Each row is where one point has got to under a steady rotation. How many ticks took it there?
The counts run from 0 to 335.
[ -2  16  16   4  -6 -23  12   9  12   3   6  25 -14  -8  14  21  20  -5
   8   8   7  10 -12   4 -15  15   6 -23 -18 -14  14   8  17  -2 -18   0
   1  -8  -4 -18   7   9 -13  -6  26   0  22  -3  -1 -17   6  -7   6  -3
   0  -5  -2  15   7   4 -10  -6   8  -8] : 297
[  4  22  20   9  -5  -7   5  -5   4  -5  -7  28  11  12   6   4  -4  -1
  -7   1   1  19  -7  -9 -15 -14   8 -15 -23   0  19   9  15  -3 -25   4
  -3  -7  -2 -33  18   5  -6 -21  12   6  21  -6 -12 -17  -1  -8   0   2
   0  16  13   4   5   5   8   8  -4 -16] : 198
[ -3  17   9  12  -9   5  -1 -17   7   5  -3  21  11  -3  10  -5  -8  -9
   6   5  10  11  -9  -5  -4   7 -12 -18 -42 -16  26   7  12  -9  -2   3
  -3   7 -17 -29   9  13  -7 -15   4  -4   9  -8  -8 -14 -16 -10  10  -5
   3   0  20   1  11  -1  13   3  -2   0] : 49
[ -8  14   5  13  -5 -17  13 -14   6   4   2  31   2   1  14  14  10 -13
   2  18  14  13  -9  -3 -12  -4  -2 -21 -25 -26  14  19   8  -7 -14   4
 -10  -3  -8 -21   6  12 -11  -6   7   1  22  -5  -9 -26  -5  -7   2 -10
  12   0   2  20   7  12   6   5  14   1] : 245
[ -2  19  10  20 -17  -8   8 -16  15   7  -3  31   0  20  12   9   8 -10
  -8  -6   5   9  -6  -1  -6 -19   3  -8 -30  -9  22  14  12  -3 -15  10
 -15  -4 -13 -21  10   3  -6 -15  12   9  20  -4  -6 -11  -7  -6   2   2
  -4  11  18  11  10   2   7   7   6 -16] : 194
[ 10  14  18   7 -14   4   9  -2  14  -4  -6  25  -3   0   1  -1   0   2
  -2  -3   9   4 -12  -8 -15  -1   6 -20 -20  -8  20   8   9 -13 -12  -9
 -11 -13 -11 -21  -2   3  -5 -30  27  -3  25 -16  -5 -27   7  -4   4   3
  -8  12  17   7   8   5  10   7  -2  -2] : 212
[ -6  21  15  14  -9 -13  10 -12  11   5   8  29 -10  -4  14  11  16  -6
  18   4   6   7  -5  -4  -1  -6   2 -19 -28 -18  27   0  14  -6  -4 -10
 -13   1 -13 -18  -6  13  -8 -23  25   1  16  -8  -8 -19   1 -12  -6  -2
   1   1   1  11   8  -1   3   0   9  -1] : 72
[  9   9  20   7 -16  -5   2   6  13  -4 -15  24 -12  -4  10  -3  -1  -2
   3  -8  -2   7  -4   7 -14  12  -2 -11 -34  -2  26   7  12  -7  -7   4
   9  -9 -20 -21   7   2 -11 -25  21  -1  20 -15   1  -9  -7  -5   9   1
  -2  15  19   0   9  -5   4   8  -7  -8] : 0
[-13  20   4  11 -16   0  14 -13   8   9   4  25  10  10  16  15   7  -9
  -1   2  16   9 -17 -12 -14  -4  -2 -15 -21  -9  10  12  17  -5 -16   1
  -9  -3 -10 -19  12   0  -4 -12  14   1  17  -8 -15 -24   0 -10  -1  -2
   1  -8   1  13  10  10   8  -1  16   4] : 248
[  0  19   8   6 -17  13   7 -11   6   0  -7  20  19   4   8  -1 -15  -7
  -2   0  13  16 -20 -10 -20   7  -4 -15 -26  -4  17  19  15  -8 -15   2
   4   3 -11 -31  15   2  -3 -22   8  -1  15 -13 -11 -19  -7  -4   7  -2
  -1   2  14   1   5   5  14   2   0   0] : 45
[ -5  27  19  -7  -5  -8   3   6   6  16  14  22   0 -12  14   7   6 -13
  -3   8  15  11 -13  -2 -14  14   0 -22 -24  -7  18   1  21   0 -21   4
   3  -4  -8 -18  19  12 -13   0  12   9  11   2   1  -4  -4 -14  18  -5
   2 -18   4  11   3   7 -10  -5   7  -8] : 306
[ -7  27   5   3 -16  11   5  -1   2   4   1  15  13  -8  13   7  -2   8
   1  -1  22   8 -26   2 -17  21  -7 -26 -19 -10  26  13  16  -5 -14  -4
   6  -2 -10 -16  14   5  -1  -4  13   5  16  -9  -2 -17  -4 -17   9  -1
   1 -17   3   4  10  17   6  -2  17  -2] : 97
[  6  15   7   8 -11 -12   5   6   8   3 -10  19  -1  -3  10   4  -5  -6
  -7   1   3   9 -10  17 -13  26 -12 -22 -33   1  20  14  18   1 -13   7
  18 -12 -16 -21  19   6 -12  -5  11   4  10  -8   1 -16 -17  -6  12  -1
   3  13  21   2  14   9   8   3   2  -9] : 326
[ 10  17  20   2  -8  -9  -7   8  12   4   0  24 -13 -10   3   4   4   1
  -7  -1   6   0  -5   8 -11  19   4 -22 -26 -13  22   0  12  -5 -16   1
  -2 -14 -10 -15  12  17 -19  -4  21   5  19  -3   8  -9 -11 -17  19  -4
  -4   2  21   5  15   8  -7   6  -4 -17] : 154
[ 11  17  11  17  -7  -1   1  -7  16   5   0  25  -7   0   1  -1   1  -2
  -3   1   6   0   2  -2  -7  -7   2 -19 -33 -17  25   0   7  -8  -8  -2
 -19 -10 -15 -24   2  17  -9 -20  17   4  17  -7  -2 -19  -5 -10  12  -5
  -3  12  26  12   9   4   6  11   1 -10] : 208
[  0  12  18  10 -25  -2   1  -3  17  -4  -6  36 -14  10  11   2  11   1
   2  -9   2   5 -12   2  -8   1   6 -11 -20  -8  31   9  13 -12  -4  11
  -9 -10 -16 -14  -1   0  -5 -19  27   4  20 -11  -5  -4  -1 -11   8   7
  -9   4  15   0  14  -5   3   5  -6 -13] : 5
[  3  11  16  11 -18  -4   2  -4  12  -6  -4  31 -15   7  12   2  12   0
   6  -5  -1   9  -8   5   2   1   7 -16 -30 -13  34   8   9 -14  -1  10
  -9 -10 -14 -15  -1   7  -6 -19  23   3  18  -9   0  -5   0  -7   8   4
  -6   6  18  -3  14  -4   4   6  -8 -17] : 4
[  1   9  12   9 -13 -11   6  -5   9   6 -13  28  -1   5  15   0   0 -17
  -4  -3   4  12  -4   2 -15  -7  -5  -4 -33   0  16  14  14   0 -15  12
   9  -5 -17 -27  17   1 -11 -23  10   8  21 -10  -8  -7 -17  -8   6  -6
   4  10  14  10   4   3   3  12   3  -6] : 189
[ -9  17   7   7  -9  -9  11   6   2   0   2  22   8   3  14  14  -5 -11
  -2   3   7   9 -22   5 -20  27  -7 -28 -21  -4  10  12  29  -5 -11   2
  15  -7  -9 -21  16   1  -8  -3  16  -3   3  -6 -13 -26  -4 -13   3   3
   6  -2   8   3  10  10  10  -8   2  -4] : 114
[  2  29   2  14 -12   3  19 -11  10   2  -3  13  10   1  11  13   2   3
   6   0  12  14 -23   5  -4   4  -8 -26 -31   0  19  15  15  -5 -12  -8
   2  -5 -11 -17   0   5  -1 -18  19   2  14 -11  -6 -26   3   5  -4   6
  -3   5  11   6  10   7  17  -2  16   1] : 264
[ -4  20  15  10 -11  -8  22  -2   4  -3   1  26  -4   3  15  10  11   4
  12   5  13   8 -15  -2  -7  -5   3 -25 -14  -7  28  10  16  -7  -8 -11
   0  -8  -8 -19   0   1  -3 -24  20   6  20 -13  -9 -24  13  -9  -9   1
   3   3  -7  10   5   5   5   1  16   2] : 75
[ -4  20   6   4  -4  -1   0   2   4   8   1  16   4 -18   9  13  -3   0
   2   8  11   8 -15   1 -24  25  -6 -25 -24 -14  19   9  17   1 -16  -4
   9   2  -8 -23  19  14 -11   0  11   0  17  -6  -2 -24 -15 -15  16  -7
   3  -8  14   8  14  10   2  -5   5   1] : 100
[ -6  17   0  14 -21  -1   5  -7  16   9  -1  15   0 -11  15  16   6  -6
   3  -6  12  -1 -19   2 -10  25 -10 -17 -34 -14  14   9  14   0  -9   1
   4   1 -17 -14  16   7 -11  -4  21  -5  16  -5   2 -22 -16 -11  10  -3
  -5  -8   7  13  19  10   1  -4  18   4] : 104
[  4  15  10  13 -12 -16  -1  -2  13   2  -3  19  -1  -4  12  13   4 -12
   1  -2  -2  17  -5  13  -6  19  -5 -19 -45  -6  18  10  14   0 -13   8
   7  -3 -14 -20  11  11 -15  -5  18  -1   9   0   2 -12 -14   0  15   1
  -3   9  23   1  16   1   2   1  -6 -15] : 328
[ -6  21  10   7  -5  -4   8  -6  15  16   8  21 -10 -17  12   7  12   4
   6  10  16   1  -8   2 -15   2  -1 -21 -21 -22  26   7   7   1 -10  -9
  -7  -4 -16 -15   2  19  -3  -8  19  12  22  -3   4 -21  -3 -14  12  -7
   1 -10   7  19   7   5  -1  -2  16  -4] : 87
[ -9  17  12   9 -14 -14   4   6  14  10   6  27 -19  -5  16  11  17  -7
   9  -3   8  -5  -9   6 -10  13  -1 -18 -20 -14  24  -2  18   3  -8  -4
   3  -6 -16 -13  11   7 -12  -9  26   7  13  -8  -1 -13  -6 -24   3  -4
   0  -8  -5  14  11   4  -6  -1  15  -1] : 293
[ -7  26  17   6   2  -4  14   1   4   6  12  29  -2  -6   7  11   4  -2
   7  13  11   7 -10  -6 -18  -2   7 -33  -8 -16  30   5  18  -5 -11 -10
  -2  -6  -2 -21   4  14  -1 -13  17   8  15  -5 -10 -21  11 -18  -1  -2
   7  -6   0  10   3   3   5  -1   0  -5] : 78
[-10  17  17   2 -10 -11   4  14   5   1   3  26  -7 -12  14   8   2   2
  14   1   4   4 -12   4 -20  16   1 -27 -13  -5  28   3  23   4 -13  -7
  18  -1  -7 -19  14   1  -8 -12  28   0  10  -9 -11 -16   1 -22   2  -1
   2  -3  -5   3   9   1  -2   0   3   2] : 288
[ -5  13  17  14 -11 -10   8  -3   4   3  -4  25  -5  -3  17  -3   2  -4
  17  -5   4  -1  -7  -2  -5  -2  -7 -23 -30  -7  30   0  19  -1  -3  -8
  11   1 -18 -22   6   0  -8 -28  22   1  10 -16 -13 -19  -4 -19  -9  -4
   4   5  -2   5   5   2   7   4  10   9] : 67
[  4  23   9  13 -15  -6  10   1  14   5   0  22 -10   6  13  10  15  14
  -1  -6   7   8 -13  18  -5   1   4 -19 -22   1  31  14  13   2 -18   3
   5 -16 -14  -9   6   6  -7 -10  27  20  22  -4   7  -7   1  -7   2   6
  -3   5   8   6  12   8   1   4  13 -19] : 142
[  1  13   8  18 -11  -8   7 -11  10  -5 -13  23   1  -3   7  10  -3  -7
   9   3   0  13  -7  -3 -12   7  -4 -16 -34 -14  18  18  11  -6  -8   0
  -1   5 -12 -29   4   8  -7 -23  19  -8  21 -13 -14 -30 -10   1   0  -4
  -1  15  17   5  13  -1  15   3  -3   2] : 54
[ -7  20   2  10 -21  -2  12  -6   4   0   7  18   8   6  18  16   7  -6
   2  -4  12  12 -27   5  -5  26  -6 -26 -28  -7  21  11  25 -12  -8   7
   0  -4 -10 -12   8   2  -9   2  16  -2   0  -7  -7 -19  -1  -8   2   9
   0  -9   4  -1  18  10  11  -5  15  -6] : 111
[ -6  25   9   4  -7   0   9  -3   5  -2   6  19   6 -13   9  13   5   8
   5  12  17  20 -20  -1 -14  12   5 -26 -15 -17  24  18  11  -9 -15  -6
  -4  -2   2 -19   5  18  -3  -1  15   3  24  -2   2 -22   6  -2  14   0
   4 -11   6   7   7  11   1  -4  11 -10] : 93
[ -1  15  12   7  -9 -24  18   3  14   8   2  23 -11  -2  17  18   7 -19
   7   6  -2  11  -8  11 -11  17  -8 -22 -30   0  14   6  21   2 -13   2
  14  -4 -16 -18   9   6 -12 -14  21  -1   8  -6  -7 -20  -5  -1   0   0
   2   9  11  11  10  -2   4  -8   1  -4] : 122
[ -8   8  11   3 -21  -5  13   0   8  -1  -9  36   4  20  14   7   2 -17
 -10   0   8  14 -19  -1 -18   2  -2 -13 -16   3  13  19  20 -11 -14  17
   7 -11 -18 -20  15  -6  -5 -16   9   5  16 -11 -12  -6  -5  -9   9   1
   2   1  12   5   6   5   5   1  -3 -10] : 181
[  0  24   7  15  -5  -3  10 -17  15  16   7  14   4  -6  10  16   4  -8
   5   4   9  12  -9   1  -2   1  -6 -21 -41 -14  15  10  12  -2 -11  -6
  -7   1 -11 -21   0  15  -7 -16  17   0  12  -1  -7 -23  -6   2   5  -1
  -4   2  18  15  11   4  11  -7  12  -2] : 261
